In the data rows, the value 128 means zero.
Some points:
[194 176 170 150  97  97 137  72 113 166 119 148  89 117  96 142 101 129
  80 152  97 126 103 152 125 144 136 124 132 181 127 102 162 164 162 121
  94 102  97 189  83 131 126 163 121 113 141 119 122 140 164 117 146 153
 111 118 144 166 147 114 116 142]
[160 155 150 123 152 155 111 145 155 118 134 126 152  92 156 155 119 123
 119 149 119 115  99 130 177  97  95  87 117  84 151 116 143 154 155 173
 138  94 121 152 116 145 158 124 131 145 121 136 136 150 154 102 119 118
 160 175 129 131 153 142  90 103]
[ 76  89 127 140 116 154 158 103 141 118 136 108 196 110 107 143 116 140
 118 120 113 100 138 114 105 131 153 125 126 101 104 119 177 129 137 103
  98 154 103 119 108 131  83 111 105 177 120  90 146  63 163 132 146 137
 137  82 147 117 127 131 101 150]
[ 94  78 155 159  91 134 125 134 137 151 144 100 114 168 135  95 116  98
  96 125 135 140 119 130 117 117 140 142 127 130  86 119 163 142 136 122
 159  70 153 134  98 107 162  67 140  79 120 139 128 122 141 140 118  95
 157 122 128 143  84 153 130 118]
[148 167 135  87 151 105 112 150 139 134 114 111 170 111 175 136 140  89
 107  92 152 131 101 141 143 128 113 106 180  70 147 124  90  64 121 146
 171 125 168 107 159 114 120 143 123 125 122 132 104  87  96 131 131 136
 126 145 159 127 135 116 134 144]
[135  96 152 115 142 126 183 111 117 137 137 100 137 154 128 157 106 123
 140 163 132 144 124 124 124 110 143 123  82 158 132 108 109 113  92 129
  88 165 140 174 134 165 147 144 100 143 111 146  80 115 145 147 145  72
 133 154 162 169 148 167 132 136]
[139 127 139 170 149 161 125 133 144 101 105 137 116  99 156 131 133 129
  91 128 123 115  94 110 150 153 120 141 146 144 155 159 137 107 169 138
 125 101 136 169 192 134 153 148 114 163 113 140 108 131 127 126 117 148
 140 157 136 144 120 149 164 141]
[106 118 115 145 106 119 163 124 130  97  64 119 105 150 120 146 137 135
 138 101 111 105 135  99 113 153 145 161  92 123 116 137  96 108  95 157
 134 116 143 103 114  86 146 114 143 126 104  89 102 157 126 140 118 125
 161 139 103  79 163 130 117 150]
[ 92 106 121 139  90 125 106 129 146 128 136 145 152 133 134  70 118 165
 117 143 102 149 156 122 102 136 162 112  95 124 123 170 130 117 135 122
 107 173 135 137 115 125 111 124 159 113 137 104 138 135 163 162 155 160
 134 168 113 141 154 117  87 123]
[129 116 140 138 158 134 115 146 136 130 158 119 119 116 104 137 153 155
 158 118 195 123 104 157 165 118 120 175 158 127 146 131 127 145 154 107
 113 133 140 135 124 105 106 116 177  79 128 122 136  80  92 127 141 121
 132 125 168 104 124 125  97  96]
[116 127 132 111 100 156 105 157 128 106  90 152 137 155 139 115 104 144
 121 125 171 137 105 142 121 104 119 119 112 171  97  93 134 167 117 112
 131 130  58 131 123 117  93 148 140  95 160 125 131 149 143 120 149 132
  98 107 131 109 136 117 133 144]
[136 130 127 148 108 153  79 144  95 120  99 112 112 135 136 138 162 108
 168  80 150 124 123 140 106 123 135 103 149 135 161 137 173 142 123 166
  98 152 111 153 121 111 117 128 114 107 177 122 164 132 125 137 122 120
  95 152  97 129 131 129 120 133]
[141 128 137 119 123 119 169 133 142 176 156 102 117 148 167  93 140 136
 132 145 141 152 192 111 123 152 124 113 104 143 156 100 117 154 129 143
 120 156 103 148  96 139 163 114 130 185 153 117 110 125 143 128 130 145
 188 147 117 153 114  96 145 198]
[117 150  92 102 172 117 127 129 131 106 102  99 122  98  84 130 126  81
 101 177 148  58 141 141 158 151 142 132 135 158 173  86 140  94 116 130
 115 120 111  94 143 166 109 170 114 107 132 117 106 184 124  99 159 115
 108 135 108 145 107 151 138 134]
[152 127 127 119  96 113  89 136 123 130 142 160 124 104 110 140 123 120
 119 116 103 155 103 166 126 134 160 156 101 119 108  93  80 148 145 117
 117 112 128 113 125 106  72 125  97 134 139 154 109 117  89 106 145 113
 137 173 130 120 118 128 164 120]
[102 129  91 148 130 107 122 141  95 175  99 136 162 135  79 124 133 142
 160 147 115 150 125 144  90 116 127 143  91 123 106 143 155  90 120 124
  77  87  98 131  99 149 132 104 126 154 127 124  95 120 116 158 143 152
 137 115 113 135 147 172 101 144]
[125 118 106  80 188 165 146 120 102 137 138  63 107 158 119 129 155 178
  89  90 128 128 167 137  82 143 126 137  73  89 132 113 119 123 128 110
 152 126 151 155 130 117 172 134 124 121 121 165 124 124 120 150 140 159
 126 137  96 158 144 132 130 112]
[119 117  98 134 130 162 145 119  92 102  95 126  99 146  82 106 135 140
 143 137 158 161 149 135  95 118 129  77 170 126 110 107  89 118  85 157
 156 146 150 158 119 168 141 117 132 143 144 138 146 149 150 129  89 124
 178 107 138 160  97 129 121 132]
[146 172 159 118 124 131 106 122 151 136 114 191 137 137 110 116 107 135
 139 102 140  86 161 143 170 168 140 137 143 146  84 121 147 125 138 135
 129 141 111 126 141 127 148 105 110 168 139 106 155 143 149 121 109 122
 104 126 141 153 132 110 116  79]
[146 134 114 128 135 117 108 133 165 138 104 161  70 126 173 127 122 158
 149  93  94 110 151 103 132 119 115  95 145 118 121 149 139 168 132 112
 104  98 154 102 205 113 145  92 131 117 136 134 185 120 129 119 128 105
 118 142 143 129 135  89 132 142]
[118 146  89 147 147 123  71 114 150 117 147 153 116 160 131 177 139  81
 145 153 145 132 115 183 134 126 117 108 135 120  95 150 148 134 110  88
 149 153 137  93 142 114 104 154  91 122  82 110 150 122 105 147 135 141
 123 105 125 111 147 144 163 129]
[134  79 175 177 116  97 147  95 151 123  93 148 165 156 103 138 126 137
 144 157 104 141 151 187 159 119  97 146 100 153 141 108 147 123 116 137
 125 157  98  99 102 139 122 121 112 147 102 151  96 135 172 158 102 142
 103 107 111 169  84 129 152 137]
[136 147 124  92 124  97 152 130  92 148 154 116 144 156 100 170 136 154
 135 140 148 157 103  93 144  88 146 146 128 152 174 130 158 148 112  99
 166 135 127 157 179 134 112 174 121 144 106 123 125 132 128 105 147 157
 140 145 112  85  91 139 175 111]
[165 145 131 107 133 119 107 116 115 178 135 137 138 165 135 111 142 120
  97 145  98 139 111 134 145 131 162 150  96 159 151 138 134 159  96 111
 158 143 107 124 103 134 130 132 124  91 154 138 141 130 107 110  98 148
 100 150 156  81  82 132  95 147]
[153 130 153 116 164 108 120  97 143 119 158 139 109 100 144 134 144 119
 109 147 153 182 120  97 142 119  80 150 167 111 108 103 145 123 112 177
 108 119 124 134 159 127 132 120 124 157  99 145 138 157 104 144 135 125
 107 132 149  99 154 145 147  76]
[122  98 104 136  90 139 142 158 110 127 173 137 127 115 148 106 125 119
 104 129  84 101 173 130 127 109 130 155 107  98 150 149 119 105  73 141
 154 104 138 174  96 142 137  99 119 118 116  80 124 104 109 138 136 122
 117 120 156 127 126 101 109 150]
[155 141 137 109 146  72 130 148  68 112 169 126 141 114 199 132 189 136
 157 148 123 134 110 133  87 128 153 133 144 162  95 100 130 147 153 101
 127 138  97 135 159 139 114 149 136 156 137 126 138  90 148 115  95 134
 142 134 149 103 129 102 153 152]
[103 157 122 150 121 144 137 124 150 117  92  85 139 142 148 120 121 119
 141 166 151 144 139 139 133 140 125 143 125 114 115 134  73 118  89 118
 134 118 146  97  90  96 117 112 175 138  54 143 120 156 145 121 160  83
  95  71  86 133 102 156 139 109]
[102 102  68 120 105 110 121 130 151 107 130  94 142 153 135  95 111 135
 116  95  78 133 163 104 120 118 118 129 157 107 123 182 101 129 131 158
 146 128 160  86 106 129 136 157 133 150 136 159 114 129  76 155 106 105
 140  80 104 145 149 118 140 121]
[109 144 108 125 139 102 133 164 150 103 137 121 142  94  99  96 114  89
 148 103 131 127 146 121  86 116 132  99 110 129 152 140  98 139 171 126
 125 140 142  95 151 113 121 138 117 103 183 117 107 122 111  73  59 120
  94 146 139  84 131 113 148 145]
[116 137 143 123 134 181 146 150 101 152 115 156 131  83  90 123 116 120
 126 119 143  94 110 111 121 117 121 110 143 172 130 155 132 118 183 123
 112 144 143 108 118 132 139 139 147  98 102 140 208 155 100 118 149 132
 115 139 120 111 143  87 133 110]
[132 145 157  84 168 164  99 126 115 107 153 126  74  95 118 124  97 106
 128 135 134 130  58  57 157 129 108 127 164  83 140 165  69  98 126 148
 171 108 130 106 124 124 123 117 111 120 149 126 124 107 142 140 112 136
 147 122 125 152 139  82 133 115]
[103  77 131 135 115  96 177 130 136 114 159 166 125 113 152 147 107 114
 169 108 138  84 127 111  97 156 134 108 134  79 137 116 129 139 123 114
 118 148 174 116 135 152 127 120 181 127 125 158  89 106 126 145 141 141
 129  71  98  91 127 155 102 130]
[129 143 123 157  94 149 137  88 138 123 151 133 126 113 140 151 139 175
 150 105  96 145 137 108 179 139  83 138 162 141 109 154 141 101 169  87
 131 116 117  99 144 121 134 132 133  87 160 119 154 164 119  93 128 115
 119 104 121 149 132 154  96  80]
These points spread out most along one direction. Take the direction at right angles to it along which they spread out most. Then take the direction at right angles to both along which they spread out most. Go by this last direction. Where along it does each point below lie, from 0 to 99? 50 is the average, and the first point above lies past it. One standard deviation of the points above along it is 16.
[103  77 131 135 115  96 177 130 136 114 159 166 125 113 152 147 107 114
 169 108 138  84 127 111  97 156 134 108 134  79 137 116 129 139 123 114
 118 148 174 116 135 152 127 120 181 127 125 158  89 106 126 145 141 141
 129  71  98  91 127 155 102 130] 54
[136 147 124  92 124  97 152 130  92 148 154 116 144 156 100 170 136 154
 135 140 148 157 103  93 144  88 146 146 128 152 174 130 158 148 112  99
 166 135 127 157 179 134 112 174 121 144 106 123 125 132 128 105 147 157
 140 145 112  85  91 139 175 111] 25
[102 102  68 120 105 110 121 130 151 107 130  94 142 153 135  95 111 135
 116  95  78 133 163 104 120 118 118 129 157 107 123 182 101 129 131 158
 146 128 160  86 106 129 136 157 133 150 136 159 114 129  76 155 106 105
 140  80 104 145 149 118 140 121] 54
[116 127 132 111 100 156 105 157 128 106  90 152 137 155 139 115 104 144
 121 125 171 137 105 142 121 104 119 119 112 171  97  93 134 167 117 112
 131 130  58 131 123 117  93 148 140  95 160 125 131 149 143 120 149 132
  98 107 131 109 136 117 133 144] 68
[152 127 127 119  96 113  89 136 123 130 142 160 124 104 110 140 123 120
 119 116 103 155 103 166 126 134 160 156 101 119 108  93  80 148 145 117
 117 112 128 113 125 106  72 125  97 134 139 154 109 117  89 106 145 113
 137 173 130 120 118 128 164 120] 48
[141 128 137 119 123 119 169 133 142 176 156 102 117 148 167  93 140 136
 132 145 141 152 192 111 123 152 124 113 104 143 156 100 117 154 129 143
 120 156 103 148  96 139 163 114 130 185 153 117 110 125 143 128 130 145
 188 147 117 153 114  96 145 198] 21
[118 146  89 147 147 123  71 114 150 117 147 153 116 160 131 177 139  81
 145 153 145 132 115 183 134 126 117 108 135 120  95 150 148 134 110  88
 149 153 137  93 142 114 104 154  91 122  82 110 150 122 105 147 135 141
 123 105 125 111 147 144 163 129] 61
[ 92 106 121 139  90 125 106 129 146 128 136 145 152 133 134  70 118 165
 117 143 102 149 156 122 102 136 162 112  95 124 123 170 130 117 135 122
 107 173 135 137 115 125 111 124 159 113 137 104 138 135 163 162 155 160
 134 168 113 141 154 117  87 123] 67
[139 127 139 170 149 161 125 133 144 101 105 137 116  99 156 131 133 129
  91 128 123 115  94 110 150 153 120 141 146 144 155 159 137 107 169 138
 125 101 136 169 192 134 153 148 114 163 113 140 108 131 127 126 117 148
 140 157 136 144 120 149 164 141] 37
[106 118 115 145 106 119 163 124 130  97  64 119 105 150 120 146 137 135
 138 101 111 105 135  99 113 153 145 161  92 123 116 137  96 108  95 157
 134 116 143 103 114  86 146 114 143 126 104  89 102 157 126 140 118 125
 161 139 103  79 163 130 117 150] 54
[153 130 153 116 164 108 120  97 143 119 158 139 109 100 144 134 144 119
 109 147 153 182 120  97 142 119  80 150 167 111 108 103 145 123 112 177
 108 119 124 134 159 127 132 120 124 157  99 145 138 157 104 144 135 125
 107 132 149  99 154 145 147  76] 38
